In the rows, 100 means zero.
Each path below is one point turned by a fixed rotation once a step. After each direction that follows a path, write how fast that rotation turns it, in degrees per step (0 if it stays still).
Each turn is a multiple of 5 degrees from 10 to 175, or 0.
Each row of a path follows its step; steps can be skipped.
Path 1:
step 1: 137  68  107  92  102  97  113  96  75  97  104  137  93  124  103  76  84  99  109  122  93  119  96  93  139  96  69  117  110
step 2: 109  76  67  109  87  118  91  100  109  96  112  86  96  143  86  102  86  95  82  77  91  116  85  63  133  118  93  82  85
step 3: 93  85  98  86  113  87  122  97  101  115  106  60  124  109  109  89  65  97  133  72  102  78  101  86  104  121  128  75  84
step 4: 122  89  110  103  95  59  138  87  76  108  87  98  109  100  99  61  100  107  137  122  102  110  112  108  124  100  88  86  120
step 5: 119  117  101  102  97  92  111  87  107  90  100  93  79  130  81  98  127  94  80  101  89  136  111  72  150  108  84  72  104
step 6: 109  105  112  73  123  101  116  110  128  93  116  80  76  125  100  117  87  105  99  70  96  71  99  80  112  102  132  59  99
step 7: 119  79  115  108  104  89  119  106  99  100  80  117  110  105  105  83  96  132  142  103  102  56  113  98  100  73  107  63  113
step 8: 115  101  127  114  107  113  91  82  83  94  77  136  115  123  98  88  126  109  110  110  75  113  122  67  139  105  82  93  97
step 9: 123  89  117  81  122  127  94  103  87  87  121  100  66  136  104  104  91  105  91  82  74  102  80  79  122  131  121  101  89
step 11: 86  91  113  125  86  97  111  70  90  106  83  104  132  78  90  65  93  124  124  103  95  111  127  76  132  121  102  84  89
Directions:
93  100  88  95  102  110  107  88  88  90  100  89  97  107  101  98  109  106  109  102  97  109  105  104  93  99  109  103  105
60
102  107  105  89  96  88  111  98  107  96  102  97  100  90  97  109  115  102  92  100  97  99  105  101  100  87  103  87  106
45
95  104  96  112  97  92  103  79  106  101  109  116  101  107  93  110  101  105  103  97  98  104  94  102  106  100  100  105  99
110
101  103  92  112  95  107  95  98  100  106  88  96  105  101  98  103  112  101  96  99  107  109  103  90  98  95  92  89  83
125
96  96  97  101  100  107  96  97  95  103  108  96  103  100  101  114  97  101  99  96  117  90  94  98  95  109  101  84  113
100
Path 2:
step 1: 67  92  105  95  128  95  116  117  100  119  86  88  90  104  93  101  118  128  79  94  106  129  75  112  125  114  82  102  103
step 2: 101  110  67  98  115  104  129  116  82  97  70  119  114  111  88  124  110  103  90  95  96  119  101  119  128  104  70  103  93
step 3: 97  66  102  96  126  100  105  101  64  112  74  118  85  107  124  134  109  101  71  106  109  113  110  109  115  101  94  82  92
step 4: 103  66  73  121  107  87  88  123  93  110  76  106  103  101  117  96  125  89  115  89  116  122  119  109  116  92  74  84  89
step 5: 101  74  82  99  129  109  104  112  105  102  79  85  64  97  101  98  113  80  106  102  104  119  91  132  101  120  105  81  67
step 6: 103  73  95  98  102  101  120  139  109  127  73  112  101  103  80  81  112  89  87  93  95  123  81  88  103  132  88  88  84
step 7: 130  98  77  82  104  118  114  129  80  96  105  110  86  125  90  130  116  85  99  104  101  126  85  91  99  120  94  81  88
step 9: 110  105  87  109  117  80  94  113  89  101  106  89  100  110  92  119  129  110  126  81  91  137  81  119  123  104  72  99  81
step 10: 105  89  112  115  135  89  113  100  77  105  68  107  85  113  93  108  101  112  90  97  90  115  65  134  118  123  100  108  97
step 11: 116  97  94  123  100  93  115  129  61  113  77  128  100  103  95  99  128  107  86  94  81  104  112  110  108  117  67  92  101
Directions:
103  94  98  116  97  90  96  98  92  100  97  105  90  101  97  85  106  95  101  99  103  85  107  106  99  108  110  96  93
55
113  101  86  101  97  103  105  97  107  92  98  102  97  109  92  102  100  97  112  95  114  101  96  108  106  95  102  100  116
145
108  95  111  97  102  116  103  101  111  102  94  106  100  93  109  92  106  84  105  95  102  103  109  104  90  101  97  98  99
45
107  92  99  99  89  98  97  101  95  104  105  89  111  91  118  105  103  104  106  95  110  101  97  106  106  102  111  106  94
80
101  101  104  95  102  109  98  92  100  100  108  91  82  96  99  117  105  100  94  88  99  89  98  104  102  104  100  89  99
160
